Each path below is one point turned by a fixed rotation once a step. After each direction that follows a path, write how fast that rotation turns it, in degrees per step (0 if it stays still).
Each turn is a multiple of 5 degrees from 10 to 175, or 0.
Each row of a path follows its step; steps can be skipped.
path 1
step 0: .04  -.08  .04  -.01  -.20  .32  -.02  -.06  .08  .04  .30  .01  .10  -.18  -.18  .08  -.06  .09  .08  .05  .12  -.07  .03  .08  .05  -.10  .32  .20  -.10  -.16  .12  .03  .03  .10  -.07
step 1: -.06  -.19  .19  -.04  .18  -.15  .11  .11  .00  -.01  -.05  -.01  .00  .06  -.01  -.14  .08  .27  -.02  -.12  -.25  -.14  .02  .20  -.01  .11  -.25  .17  -.01  -.03  -.22  -.09  -.11  .18  .10
step 2: -.26  .07  -.07  -.05  .13  .20  -.03  -.23  -.09  .05  .15  .08  .01  -.11  .14  -.29  .00  -.22  -.14  -.10  .21  -.08  -.21  -.13  .00  -.15  .10  .05  .06  -.07  .00  .15  .02  .12  -.06
step 4: -.28  .14  .07  -.04  -.03  -.19  -.03  -.10  .05  .03  -.11  .03  .15  .02  .01  -.13  .03  -.16  -.05  .02  -.07  -.06  -.05  .11  .12  .17  .10  -.13  -.14  .04  -.15  .05  .23  .39  .23
step 5: -.04  -.06  -.04  -.04  .01  .15  .15  -.10  .05  -.19  .15  .22  -.03  -.17  -.12  -.02  -.23  -.10  -.19  .01  .06  .10  .25  -.12  -.18  .03  -.01  .01  .16  .04  -.11  .18  -.18  -.22  .11
step 6: .02  .22  .01  -.25  -.09  -.17  -.14  .07  -.07  .06  -.13  -.14  -.07  -.17  -.07  .02  .09  .22  -.07  .01  .17  .06  -.14  .06  .15  .21  .11  .13  -.17  -.11  -.20  -.20  .02  -.12  .12
step 7: -.05  -.08  .07  .05  -.02  .26  .12  -.11  .00  -.18  .04  .03  -.05  -.14  -.26  .17  .18  -.20  -.09  .22  -.05  -.08  .11  .08  -.04  .08  .00  -.01  .06  -.13  .09  .06  .02  .38  -.05
step 8: .25  .11  .11  -.02  .19  -.05  -.08  -.15  .13  -.15  .05  .17  .02  -.09  .09  -.24  .19  .32  -.09  -.18  .00  -.04  .14  .02  -.02  -.02  -.05  .16  -.07  .00  -.12  .01  -.12  -.16  .07
step 9: -.20  .22  .00  -.04  -.04  .07  -.17  .10  -.10  .10  .08  -.11  .04  -.02  -.08  -.08  -.12  -.09  -.16  .04  .08  -.13  -.19  -.07  .08  .18  -.15  .19  .21  -.25  .14  -.07  .03  .16  -.22
step 10: .23  -.16  .01  .07  -.09  .11  .01  .03  .26  -.15  -.02  .09  .19  -.05  -.22  -.02  .09  -.09  -.02  -.16  .09  -.07  -.13  .24  -.20  -.25  -.13  -.07  -.11  -.03  -.20  .05  .06  .06  .04
Speeds:
-.02  .05  -.08  .04  .06  .07  .05  .04  .03  -.02  -.01  -.01  -.01  -.01  .03  -.02  .01  -.05  -.01  .06  .02  -.02  .01  .06  -.03  -.09  .00  -.06  .00  -.11  .02  .05  .01  .01  .07 -> 140
-.07  .03  .01  .00  .07  -.08  -.01  .02  .02  -.04  .05  -.01  -.05  .06  .00  .08  .01  -.08  .02  -.04  -.06  .01  -.04  -.04  .00  .05  .00  .02  -.06  -.11  -.05  -.04  .01  .01  -.04 -> 140
.01  -.03  -.01  .10  .04  .07  .00  -.04  -.05  -.01  .00  -.07  .01  -.03  -.02  .02  .00  .04  -.03  -.07  -.10  .05  -.01  .02  -.02  .07  -.04  -.05  -.06  .03  -.02  .06  .05  .04  .04 -> 115
.00  -.04  -.01  -.04  .05  -.05  -.03  .02  .03  -.04  -.06  .04  -.03  .07  -.05  .01  .05  .11  .03  -.06  .09  .00  -.02  .00  .04  -.02  -.05  -.06  .00  -.02  -.03  .06  .03  -.02  .06 -> 160
-.04  .03  -.04  -.02  -.12  -.04  .02  .01  .05  -.03  .00  -.03  .07  .02  -.02  .07  -.07  -.05  .01  -.03  .02  .03  .02  .00  -.03  .05  .02  -.04  -.01  .03  -.01  .03  -.03  -.05  .12 -> 55
-.11  .01  -.02  .02  -.06  .05  .00  -.07  -.03  -.01  -.06  .07  .05  .02  .01  .05  .07  .01  .04  .07  -.04  -.04  -.07  -.01  .00  .01  -.03  .02  .03  .00  -.03  .08  .01  -.05  -.05 -> 145
path 2
step 0: -.21  .06  -.02  -.21  .01  -.02  .08  -.16  -.09  -.03  .04  .12  .13  .21  -.11  .11  .00  -.07  .05  -.19  .00  -.06  -.04  -.02  -.22  .15  .23  -.05  -.22  -.16  .27  .02  .10  -.06  -.08
step 1: -.08  .06  -.05  -.19  .29  .10  -.10  -.03  -.09  .02  .04  .01  -.14  -.18  -.12  .11  -.07  -.16  -.07  -.08  .21  -.11  .01  .02  -.20  .18  -.04  -.04  .01  .13  -.25  -.17  -.03  -.01  -.17
step 2: -.01  -.10  .00  -.12  .13  .14  -.02  -.08  .02  -.13  -.26  -.03  .08  .04  -.04  -.04  .25  .21  .16  -.06  .24  -.17  .01  -.08  -.06  .10  .06  -.12  -.15  -.03  .04  .03  .12  .32  .07
step 3: -.29  .15  .09  -.13  .01  -.13  -.06  -.02  .16  .11  -.01  -.10  -.06  .08  -.12  .13  .11  -.02  .11  -.03  .13  .12  -.22  -.03  -.17  -.07  .25  .09  -.12  .07  -.13  .08  .08  .00  -.26
step 4: -.05  -.02  .02  .02  .00  .10  -.24  .14  -.21  -.11  .19  -.06  .01  .05  -.20  .14  .09  -.10  -.03  -.08  .07  -.19  -.20  -.24  -.13  .17  -.14  -.11  -.19  .09  .08  -.10  -.04  .08  -.01
step 5: -.12  .25  -.05  -.17  .08  .15  .28  .05  -.10  -.17  -.07  -.01  .10  .09  -.13  -.02  .16  -.04  .06  .04  .20  -.19  -.09  .09  -.18  -.21  .06  .02  .05  -.07  -.10  -.14  .16  .02  .06
step 6: -.29  -.13  .04  -.06  .05  -.04  -.14  .11  .07  .03  -.01  -.07  -.11  -.01  -.02  .18  -.03  .25  .07  .07  .10  -.15  .14  -.10  -.35  .02  .07  -.16  -.13  .02  -.11  .04  .06  -.18  .04
step 7: -.21  .16  .12  .09  .18  .00  -.06  -.07  -.14  -.12  -.03  -.19  -.02  .01  .04  -.08  .17  -.32  .03  -.15  -.04  -.14  .04  -.02  -.12  -.03  .01  -.16  -.19  .22  .07  .07  .12  .15  -.03
step 8: -.16  -.05  .05  -.05  .14  -.20  .10  .07  .03  -.05  -.04  -.07  -.08  -.08  -.30  .09  .00  .04  .04  -.06  .10  -.19  -.26  .29  -.19  .12  .01  -.05  -.03  -.23  .12  -.14  .04  .07  -.01
step 9: -.22  .10  .06  -.02  -.03  -.01  -.06  -.03  -.12  .02  -.10  .02  .30  -.18  -.15  .04  .09  .00  .10  .03  .24  -.23  .21  -.14  -.11  .20  .04  .08  -.03  .15  .01  -.05  .01  -.15  -.13
Speeds:
-.02  -.03  .02  .06  .05  -.07  .05  .04  -.03  .02  -.05  .00  .01  -.08  .00  -.03  -.05  -.05  -.03  -.04  -.06  -.09  .11  .02  .00  .01  .02  .04  -.01  -.08  .06  .02  .02  -.02  -.04 -> 35
.03  -.02  -.06  -.04  -.05  .02  .05  .06  -.01  -.02  -.07  .02  .02  -.04  -.04  .01  .00  .06  .00  .03  .06  -.05  .06  .05  .01  .03  -.02  .01  .11  .07  -.02  -.09  .04  .03  .00 -> 100
.03  -.01  -.03  .00  .00  .04  .00  .01  -.03  .03  .01  -.05  .07  -.07  -.02  .06  -.03  -.04  -.13  .04  -.05  .05  .03  .00  -.05  -.01  .02  -.02  -.07  .10  -.01  .02  -.03  .05  .00 -> 125
.00  .03  .01  -.01  -.04  -.07  .00  .00  -.05  .05  -.02  -.03  -.04  -.02  .09  .04  -.05  .03  .01  .03  .05  .00  .00  -.05  -.03  .06  -.11  .00  -.03  .04  -.03  -.01  -.03  -.09  -.09 -> 135
.02  .05  .04  .00  -.01  .00  .07  -.05  -.02  .01  -.06  .00  .03  .07  .05  -.05  .04  -.06  -.01  .05  .01  .04  .04  -.05  .00  .02  .03  .05  -.06  .04  .08  -.10  .07  .00  .04 -> 155
-.01  .03  -.02  -.04  .01  .02  -.01  .01  -.04  .02  .04  .04  .09  .02  .01  .00  -.02  -.04  -.04  -.02  .05  -.01  -.01  .01  -.07  .05  -.05  .12  .05  -.05  -.01  .02  -.05  -.04  .11 -> 85
path 3
step 0: -.02  .23  .15  -.13  .13  .05  .11  .00  -.32  .05  -.12  -.06  -.04  -.02  .08  -.16  -.13  -.23  -.03  .08  -.05  -.04  -.05  .22  -.14  -.01  .14  .15  .21  .01  -.05  .05  -.01  .26  -.05
step 1: .16  .20  .13  -.10  -.24  .16  .02  -.12  .24  .00  .00  .10  .06  .18  -.15  .14  .08  -.03  -.04  .05  .05  .08  -.06  .05  -.02  .20  .04  -.15  -.16  .18  .03  -.20  .11  -.05  -.22
step 2: -.21  -.24  .04  .18  -.10  .18  .17  -.16  -.11  -.05  -.02  -.23  -.12  .08  -.11  -.01  .03  -.05  -.11  .05  -.21  -.02  .03  .04  .12  -.08  -.07  .16  -.19  -.24  -.04  .03  -.22  .00  -.09
step 3: -.11  .20  -.06  -.05  .00  -.06  .05  -.08  .18  -.04  -.04  -.09  .11  -.12  .13  -.15  -.16  .02  .04  -.18  -.09  .18  -.15  -.20  -.05  .15  .17  -.23  -.08  .09  -.04  .20  -.19  .03  .16
step 4: .15  -.02  -.24  .10  .00  .14  -.17  .00  -.22  .10  -.02  -.08  -.21  .08  .12  .09  -.01  .12  .11  -.05  .17  -.08  -.06  .11  .26  -.09  .17  -.04  -.09  .15  .19  -.18  -.10  .14  -.01
step 5: -.09  .22  .17  -.03  .12  .05  -.14  .01  -.07  -.04  .05  -.27  .20  -.07  -.02  .15  .27  -.18  .00  .01  -.07  -.03  .00  .26  -.01  .12  .13  .02  .09  -.13  .08  .25  .12  -.11  .05
step 7: .17  .02  .03  .02  -.17  -.07  .21  -.25  -.02  -.07  .01  -.05  -.22  -.24  -.14  .01  .08  -.04  -.04  -.05  -.08  .00  -.15  .32  -.17  -.05  .07  -.07  -.22  .01  -.10  -.01  -.08  .03  -.24
step 8: -.17  .10  .02  .23  -.30  .25  -.06  -.03  .07  -.14  -.05  .00  -.10  .02  .05  -.03  -.17  -.17  -.02  .13  -.14  .12  .09  -.28  .20  .12  .18  -.04  .07  .01  .08  .13  -.10  -.09  -.05
step 9: .00  -.03  -.16  .14  .17  -.07  .00  -.12  -.01  -.11  .01  -.11  .15  .29  .00  -.16  -.04  .19  .00  -.19  .11  -.13  -.14  .12  .02  .14  .19  -.07  -.25  -.16  .03  -.03  -.09  .10  .17
step 10: .01  .10  -.09  -.05  .13  .13  -.07  .12  -.20  .24  -.12  -.09  -.06  -.10  .19  .14  .04  -.15  .14  -.07  -.29  .11  -.21  .09  -.05  .04  .01  .15  -.07  .23  .23  .06  -.04  -.08  .04
Speeds:
.02  .03  -.03  -.03  -.04  -.04  .03  .05  -.05  .06  -.03  -.02  .01  .00  .07  -.06  -.03  -.01  .00  -.01  .10  -.02  -.05  -.04  -.09  .02  -.03  .02  -.10  .04  .00  .05  .02  .05  -.04 -> 115
.02  .02  .02  .02  .03  .01  -.02  .01  -.01  -.02  .06  -.05  .03  .02  .00  .06  -.03  .00  .06  .05  .02  .02  -.09  .00  -.07  .01  .01  .09  .05  .00  .09  -.05  .07  .06  .07 -> 70
.01  .02  .02  -.08  .08  .02  -.02  .02  -.08  .03  -.03  .02  .06  .09  .02  .03  .00  -.08  .00  -.02  -.01  -.09  .00  .08  .00  .05  -.05  -.03  .04  .04  .01  -.03  .02  -.06  -.02 -> 70
.10  -.04  -.01  .00  .10  .02  .07  .06  .01  -.07  .00  .07  .03  -.05  .03  .04  -.02  -.04  -.03  .00  .06  .04  .01  -.05  .04  -.04  -.07  .01  -.01  -.05  -.04  .01  .06  -.01  .01 -> 0
-.02  -.05  -.07  .01  -.04  .10  -.02  .00  -.04  -.02  -.04  .04  .05  -.06  -.04  -.05  .06  .01  -.07  .02  .02  .03  -.01  -.05  -.01  .06  -.06  -.02  .05  .07  .08  -.04  -.02  .01  .01 -> 160
